In the rows, zero is written as 128.
Each run below is a few steps of one of 6 hidden systems, one row a step.
q441, run 1 (9 x 26):
[[142  81 117  83 158 158 101  76 136 147 134 118 139  94 118 136  99 178
  104 166 129 108 146 161 160  67]
 [ 94 107 168 116  55 123 185 153 126 161 152  99 101 131 103 125 116 127
  125 136 102 108  96 118  72 161]
 [158 155 106 179 171 103 131 165 135 139  87 122 187 134 157  98 146 107
  128  90 152 179 107  93 120 149]
 [110  98 109 104 155 111  90  95 170  66 162 194 123 135 112 134 134 169
  110 140 141 145 158 161 155  98]
 [128 154 125 126  43 132 130 110  95 140 130 106  68 109 138 168 142 153
  184 126  90  94 110 141  97 127]
 [137 134 133 149 201 138 137 167  64 158  94 130 137 119 153 134 130  55
  104 150 144 120 107 111 130 172]
 [ 96 110 141  91 152 158  98 107 185  81 151 107 202 168 107 113  88 133
  139 129 130 125 158 138 157 124]
 [179 113 122 147  61  91 183  92 109 138 171 108  94 119 110  99 134 151
  144 106 111 112 132 113 126  74]
 [120 168 135 141 122 111 120 181 128 156  62 155 103 128 129 155 156  77
   52 115 138 145 136 116 102 133]]
q244, run 2, 9 rows:
[[148 158  85 164 115  68 106 110 134  57 144 162 132 135 153 136 165 144
  176  80 126 160 134 132 133 115]
 [140 161 115 124 104 136 111  93  73 101 124 141  64 132 116 195 150 103
  138 143 103  80 158 146 142  92]
 [ 88 122 165  87 160 186 116 147  93 156 108 106 131 124 128 162  95  78
  103 175 125  83 126 144 133 164]
 [103 108 158 113 162 152 144 144 168 127 148  83 217 144 120  90  79 137
  132 120 150 154 115 129 154 149]
 [169 114 109 157 110  76 160 112 173 103 150 127 160 162  97  76 135 136
  115  88 130 154 153  94 128  76]
 [156 137  97 129  75  96  95 118 143 146  85 165  71 103 138 132 164 120
   81 113 108 113 160 119  94  84]
 [ 94 114 130  95 131 147 100 135 109 164 107 147  87  68 152 185 127 173
  109 169 128 124  94 175 111 144]
 [ 89 103 135 135 163 132 161 142 105 116 159 101 167 144 122 156 114 155
  186 161 125 141  65 136  96 184]
 [157 148 107 163 142  92 134 120 110  72 147 105 188 161 150 103 131  75
  182  86 118 126 137 102 138 140]]
q931, run 3:
[[ 85  69 137  86 108 121 114 132 188 142 150 176 101  99 130 101 121 184
   94 148 131 142 120 148  98 148]
 [ 94 132 145 132 106  96 158 163 104 130 148 102 155  93 162 159 114 157
  157 108 129 162  57 159 103 175]
 [156 123  73 173 203  91 120 117  89  91 119 148 157 141 143 160 163 135
  166 144 131 151 103 121 112 130]
 [109 152 107 113 101 129  82  94 140  57 127 137 119 178 107 175 144 104
  162 131  92  91 172 134 116 110]
 [138 140 153  94 113 171 128 106  64 152 131 102  85  98 130 165 104  97
  117 151 119  66 146 155 170 103]
 [125  93 149 102 180 140 141 147 141 160 106 109 180 130 103 120  94  93
   37 150 146 127 140 126 136 104]
 [148  84 119 109  88  83 129 112 182 125 158 108 179 101 151  61  99 148
  118  85 119 135 138 126 119 103]
 [133 127 119 148  85  59 152 147 116 134 138 181  68  82 148 136 162 157
  101 103 136 162 103 143 103 124]
 [101 152 100 136 141 143  80 147 142 145  64 127 138 119 146 191 153 173
  148 144 123 157  90 141  76 152]]
q403, run 4, 9 rows:
[[ 91 133 157  80  84 120  99 130 113  96 147 149  98 106 156 144 111  60
  104 118 108  76 161 160 138 151]
 [140 154 171 123 142 159 175 143  86 172 117  77 145 111 107 156  92 116
   83 124 155 134 119 148 185  93]
 [137  77 113 125 188 140 125 121 178 142 110 119 184 172  86  91 118 128
   92 163 130 131 146  89 102 107]
 [132 103 118 121  74  60 116 131 180 110 153 154 145  94 170  69 126 134
  112  73 121 148 137 129 109 129]
 [146 165 111 170 112  94 161 144  94 147 109 129 101 102 130 183 161 182
  134 112 142 178  78 144 114 108]
 [109 115  95 124 155 172  81 113 127 138  93 122 123 147 129 163 147 151
  182 188  99 100 111 116  69 161]
 [114 114 141  97 117 118 113 110  91  81 184 123 138 105 176 115 100  77
  172 117 110  78 135 154 154 166]
 [132 188 155 141 138 138 164 135  97  96 131 102 151 162  90 177 115 105
  114 102 152 147 140 147 195  88]
 [145 118 111 114 147 157  90 111 170 148  75 135 129 161  89 119 135 105
   67 155 119 103 183  98 111  81]]
q441, run 5 (9 x 26):
[[148  92 114 124 169  74 112 142 129 129 133 161 166  72 189  81 119 105
   83 103 153 153 121 139 143 140]
 [ 79 150 138 115 104 118 134 123 147  71 153 130 137 156  88 203 126 181
  138 126 129 158 116 175 133 104]
 [175 111  77 163 128 120 124 103  86 156 102 120  96 128 138 130 166 127
  177 159  92  94 114  87  68 127]
 [ 91 122 152  95 150 110  98 158 119  98 135 158 151 109 174 122 107  45
   87 116 132 111 143 152 142 178]
 [139 148 126 125 130 144 141  95 121 104 144  62 192 144 103 169  99 172
  166 116 129 138 123 156 164  74]
 [156  78 116 142 118  98 167 117 113 147 134 146  83 152  84 109 151  97
   95 163 102  88 142  84  74 106]
 [108 158 133 109  93 108  79 165 169 135  84 118 172  96 185 120 115  93
   93  73 125 141 135 141 112 147]
 [139  98 117 130 180 110 154 109 106 121 155 126 156 104 113 167 116 200
  121 149 153 168  90 168 156  85]
 [ 95 112 119 133  89 117 131 130 147 106 132 144  94 181  91 146 157 122
  156 157  85 103 126  98  45 161]]
q271, run 6, 9 rows:
[[136 165 159 133  53 119 175 136 141 150 140 107 103 107 108 131 120 178
  110  81 146 165 119 149 158  83]
 [161 113  92 174 184 119 147 137  88 171  95 156  93 121 120 146 172 155
  121 170 143 152  91 106  97 128]
 [ 87 107 107 102 129 124  55 132 199 101 117 178 136 122 165 103 140 148
  140 126 120 141 138 134  93 174]
 [113 161 139 113  93 143 128 100  92  89 171 100 122 112 144 175 111 160
  199 112 121 119 115 176 172 125]
 [135 133 120 160 166 120 158 134  76 101 123 124 129 190  88 163 149  59
  137 158 112 100 131  94 102 138]
 [137 121 137 100 108 161  86 123 178 147 108 117 140 134 147  53 110  75
  110 111 116  90 183  94 134 136]
 [123 127 178 101  94 133 176 128 109 150 166 122  96  90 108 136  97 149
   76 118 150 134 127 172 185  88]
 [134 129 118 169 163 135 169 159 134 174  85 115 134 159  81 147 153 163
  110 155 143 171  88  94  83 124]
 [138  98 101 133 147 115  87 125 173 129 134 173 130  99 184  49 143 159
  157 117 138 151 125 111 123 171]]
q931, run 7 (9 x 26):
[[110 150 135 129  95 149 108 121 106  97 153 153  67 142 154 113 147  94
  200 128 108  88 140 116 128 190]
 [128 194 160 142 166 182 143 146  86 133 107 117 118 146 106 166 122 103
  119 131 165 140 135 139 202 124]
 [157  98 126 130 156 172 144 101 159 154 122  83 167 178  75  83 110 132
  132 158 123 109 153  82 128  97]
 [133 117 157 122  70 105 151 140 147 130 162 147  97 124 143  44 122  75
  112  89 122 106 159 100 135 154]
 [147 184 140 156 115 134 143 163 135 174  89 137 104  94 142 121 143 161
   99  83 171 190 113 132 166 116]
 [117  96 106 142 151 158 121 127 182 157 110 142 120 154  99 104 149 203
  159 169 131 156 105  96  80 152]
 [ 85 141 152 133 101 131 138 147 119  90 173 136 114 145 154 109 127 102
  201 116 118 118 110 122 121 216]
 [161 193 129 176 173 143 152 132  68 114 117 119 125 146 124 158 143 113
  159 114 159 155 122 125 193 117]
 [148 126 111 136 142 171 117  99 163 130 101 115 126 201  66 114 141 120
  133 160 112 100 173  78 113  95]]
q244, run 8:
[[105  73 149  77  62 112 138 101 145 117 192 110 125 103 132 103  90 143
  137 128  96  87 130 152 112 128]
 [134 154 135 159 127  78 177 176 100 148  99 103 163 124 121 171 133 102
   74 101 139 166  92 129 105 114]
 [141 126  70 132 181 149  50  99 168 113  79 140 159 147 139 138 152 160
  155 150 122 135 145 116 107 114]
 [106  81 140  84  85  93 131  96 115  81 205 149 103 103 141 127 108 125
  138 131 104  88 138 167 132 130]
 [115 178 152 145 104 119 167 172  93 146  91  80 152 143 109 196 123  90
   96 109 125 136 102 133 106 121]
 [151 106  87 124 216 159  70 102 149 131  90 123 186 136 139 121 123 135
  133 160 135 126 146 116 136 115]
 [ 90  85 148  86  78  96 129 109 169  71 201 155 125 131 121 102 106 130
  126 113 112 112 150 152 128 134]
 [152 166 135 148  80  99 171 148  96 164  92  73 140 120 111 176 127 115
   90  99 118 136 110 130 106  79]
 [134 100  82 125 216 142  66 121 144 136  74 162 150 128 143 138 147 133
  105 174 135 133 133 120 105 129]]
q23, run 9 (9 x 26):
[[ 81 152 175 100 157 189 121 166 128 164 107 107 146 104 138 152  95 136
  108 141 160 149 102 160 163 167]
 [148 122 102 153 195 111 146 111 122  93 124 108 196 177  80 166 129 141
  122 142 139 155 125 124 135  77]
 [148  90 106 118  80  49 129 113 121 102 152 122 149 107 159 109 125  82
  117  99  87  93 137 124  81 114]
 [118 176 144 113  83 141  94 156 136 171  85 149  80  66 173 140 135 140
   92  96 144 145 128 155 146 134]
 [119 126 113 122 179 181 109 102 121 133 106 137 104 154  80 190 140 179
  134 194 137 126 128 143 135 100]
 [112  76 122 116 160 105 139 122  95  98 166  96 187 135 146 135 103  96
  167 154 101  95  97 130  92 168]
 [138 170 139 150 130  78 137 173 113 119 115 138 158  99 174 118 129  78
   90  63 155 170 121 139 159 139]
 [156 158 109 127 110 133 101  92 134 117 102 156  78 141  94 159 153 129
   92 129 125 113 185 133 155  50]
 [108  76 139  73 104 167 115 100 116 162 142  91 118 102 131 135  92 137
  138 178  91  61 122 144  98 134]]
q23, run 10, 9 rows:
[[133 101 155 128 129 137 180 114  66 128 200 134  79 111 133 102 115 124
  173 150 133 101 109 133 165 161]
 [116 185 171 151 127 165 162 175 119 142 107  97 137 177 104 117 122  61
  123 108 141 132 134  93 146 164]
 [158 103 119 120 158 142 112 100 188 120 130 133 164 158 102  60 115 125
   98 121 142 129 183 100 164  82]
 [120 102 151 105  38 106 170 112 160 134 177  96 124 113 107 107 104 180
  135 105 109 129 118 140 113 101]
 [137 153 117 160 106 147 129 159 149 200  64 105 116 122 134 118 154 166
  141 124 125 159  92  91  72 151]
 [102  96 101 134 176 123  95 123 176  90 137 202 113 155 118 111 160 166
  143 158 139 156 131 117 106 162]
 [136 139 125 146 110 115 148 105  85  84 191 127 111 121 157 119 131 141
  225 108 122 123 107 139 158 159]
 [153 158 154 167 136 140 175 164  78 164 118 139  75 140 121  99 147  65
  110 124 147 124 130  86 150 157]
 [108 139 148 102 133 180  98 114 186  98 126 136 134 185  88  95 115  97
  115 131 131 108 195 109 164 124]]
q403, run 11, 9 rows:
[[124 135 128 130 158 164 122 155 173 189  64 101 169 128 107 136 122 176
   87 139 153 174 108 120 115 110]
 [153  44  87 121 137  91 117  92 150 130 159 146 139 105 150  72 132 163
  147 149 107 114 120 111  84 126]
 [101 163 133 152  77  75 155 156 117  86 156 123 139 126 151 154 139 136
  173  76 122 164  84 147 110 163]
 [159 184  91 154 158 167  87 103  89 131  76 118 111 133 135 186 157 144
  176 143 125 122 132 129 145 102]
 [ 83  86 140  80 143 140 100 114 115  92 152 157 105 142 118 155 115  81
  113 179 103  68 152 145 112 154]
 [127 154 179 105  87 142 158 140 116 144 144  65 163 109 137 113  76  89
  108  85 134 116 137 146 180 115]
 [168 117 110 158 205 119 152 131 130 140 102 131 164 159  86 121 136 121
   72 141 157 158 138 101 143  79]
 [101  92 112  98  88 103  86 128 221 123 117 158 137 125 132  96 133 161
   97 117 111 139 145 124  75 125]
 [161 127 119 150  82  77 167 133  79 163 142 117  98  65 170 128 138 155
  144 101 123 140  81 140 110 124]]
q271, run 12, 9 rows:
[[110  62 141 103 192 140 153 125 116 152 156 142 136 100 112 137 103 176
   93 184 155 143  93 158 140 127]
 [103 142 123 156 107 105 144 157 186 109 128 111 178 163 118 114 139 168
  166  93 130 185  95 109  87 158]
 [188 148  90 163 135 103 113  96  82 109 143 147 104  95 183 104 152 127
  185  96 132 127 133 124 166 120]
 [106 129 111 106 111  98  92 117 126  84 109 168  97 144 107 196 150  93
   81 147 100  97 160 149  93 100]
 [107 120 146  88 129 194 102 125 120 174 103  57 160 113 144 139  85 120
  151 158 106  81 116 133 116 152]
 [106 113 172 127 168 115 183 156 120  97 183 133 167 148 113 100  98  91
  104 117 162 152 121 135 179 153]
 [180 162 108 166  97 123 145 114 167 140 101  99 144 162  93  97 145 151
  130  89 132 152 153  87 131  65]
 [164  80 106 126 117  88 130 117  98 170 133 168  69  60 164 103 145 135
   95 143 122 110 117 130 103 118]
 [ 64 160 136 106 126 140  85 167 159 127  82 147 134 116 139 195 134 150
   97 129 137 163 108 167 105 154]]

Which system made each of these runs?
run 13, 2 rows:
[[106 145 128 107 147  94  96 142 143  80 120 111 218 116 162 158 100  98
  102  87 136 150 131 168 148 122]
 [151  89  97 128 133  99 152  79 110 106 158 112 140 142  80 176 129 179
  138 158 109 119 119 145 108  57]]
 | q441
run 14:
[[137 128 115 121 152 111  99 111 147  71 139 101 214 157 145 104 105  70
  142  97 117 112 166 120 144 118]
 [163 117 142 120  78  81 162 124 121 152 153 129 110  71 142  99 112 136
   70  84 139 138 136 149 160  74]]
 | q23
run 15:
[[143 160 140 118  92 116 138 100 146  81 159  95 173 143 112 130 100 131
  130  74 132 136 165 153 187  66]
 [151 111 122 126 132 122 141 120 133 147  98 137 108 158  67 144 139  99
   49 157 119 102 165 106 108  64]]
 | q244
run 16:
[[124 139 115 152 114  68 142 152  81 118 125 188  64 102 144 173 171 117
  102 126 127 142 102 141  97 141]
 [107 155 101 111 162 185  43 121 153 132  62 127 142 138 145 168 138 139
  149 155 120 119 139 132 111 144]]
 | q271
run 17 (2 x 26):
[[108 114 142 121 105 126 147 113 132  96 199 104 152 120 150 100 103 168
  213 109 125 136  98 145 144 169]
 [165 165 133 194 132 110 188 167  96 166 110 131 103 139 121 103 159 110
  124 103 155 167 103  85 131 141]]
 | q23
run 18:
[[136  88 122  93  89 146  99  88 134 151 146 160  51  91 139  97 131 149
  131 157 106  76 155 131 123 119]
 [ 72 148 175 111 126 192 146 161 119 160 130 100 118 123 123 156 105 157
  158 152 140 139  83 149 135 188]]
 | q23
run 19 (2 x 26):
[[ 88 112 179  96 102 142 163 154  89 147 153  82 141 117 134 137  86  75
  120 142 109  85 104 139 112 174]
 [135 172 132 141 174 143 111 160 159 144  70 110 195 136 133 127 118 113
   83  97 164 178 135 121 159 113]]
 | q23
run 20 (2 x 26):
[[122 139 149 108 122 207 125  99 170 145 138 100 127 148  91 107 105 193
  160 138 144 135 146 132 181 103]
 [135  77 133 149 133 116 200 132 132 156 154  87 160 155  85 100 118 159
  146 152 120 137  84  94  81 136]]
 | q23
run 21, 2 rows:
[[157 149 125 117  68 141 118  92 120 143 123 146  45 112 109 141 145 142
  108 126 116  97 169 136 150  65]
 [ 92 114 162  92 131 176 125 165 139 200  83 118 112 106 118 139 110 121
   65 167 132 116 114 132 102 150]]
 | q931
run 22, 2 rows:
[[122 157 132 145 166 174 133 123 138 111 133  79 192 164 113 135 110 170
  199 124 147 160 107 129 164 137]
 [161 104 119 162 133 113 174 101  97  99 173 140  96 182  90  95 148  95
  167 147 113  93 145  82 123 126]]
 | q931
run 23, 2 rows:
[[145 166 107 123 140 108  82 130 137 108  71 121 172 131 137 170 131  78
   69 100 125 127 167 136 134  76]
 [136  85 113  77 115 111  95  86 124 131 135 133 119  74 139 157 107 149
   81 147 112  95 147 174 130  66]]
 | q23
run 24 (2 x 26):
[[142 131 105 122 148 159  87  77 123  79 139 130 123 177 115 121 133  93
  180 150 103  74 182 108 146 119]
 [126  90 178 102 115 131 175 137 102 158 181 107 131  83 150  73  80 106
  108 121 141 110 114 140 166 151]]
 | q23
run 25, 2 rows:
[[160 162 112 150 173 151 113  99  77  92 151 120 136 131 159 121 129 114
  205 119 139 119 136 128 196 140]
 [140 111 168 132 132 112 196 144  80 132 165 138  95 139  94 109 117  58
   76 137 137 101 143 115 156 123]]
 | q23
run 26:
[[179 146 108 153 139 147 129 137 142 204  54  91 146 119 120 117 138 144
   90 121 137 148 127  95 115  82]
 [113  67 104 108 159 116  89 117 171 123 143 203 100 103 148  90 145 171
  117 159 137 142 130 132 110 151]]
 | q244
run 27 (2 x 26):
[[149  73  98 123 131 115 104 117 153 157 106 167  93 129 127  81 151 107
   94 162 104  91 154  85  70 129]
 [ 77 149 168  81  73 153 102 151 155 151 128 128 108  74 165 136 101 153
  112 105 136 137 118 175 145 158]]
 | q271
run 28:
[[ 97 129 157 121  79 148 142 154 136 163 118 166  35 134 107 117 151 118
  102 152 119 108 133 109  92 166]
 [105 147 133 118 169 211  84 118 162 126 115 113 153 155 131 111 116 158
  190 147 141 135 133 124 160 168]]
 | q23
run 29, 2 rows:
[[120 118 148 104 112 134 136  97 139  72 183  88 180 165 111 105  86  91
  157 113 109  90 162 131 160 118]
 [186 140 135 149 101  92 179 123  78 150 137 125  90 107 120 115 131  88
   80 102 135 115 147 119 160  72]]
 | q931
run 30:
[[178 149  97 179 129 146 137 130  97 190  76 114  87 132 129 116 169 130
  160 143 118 121 110  75  90 132]
 [115 123 127 121 165 142  84 134 117 119 141 194  89  87 190  94 139 119
  150 134 151 131 127 140 163 192]]
 | q244
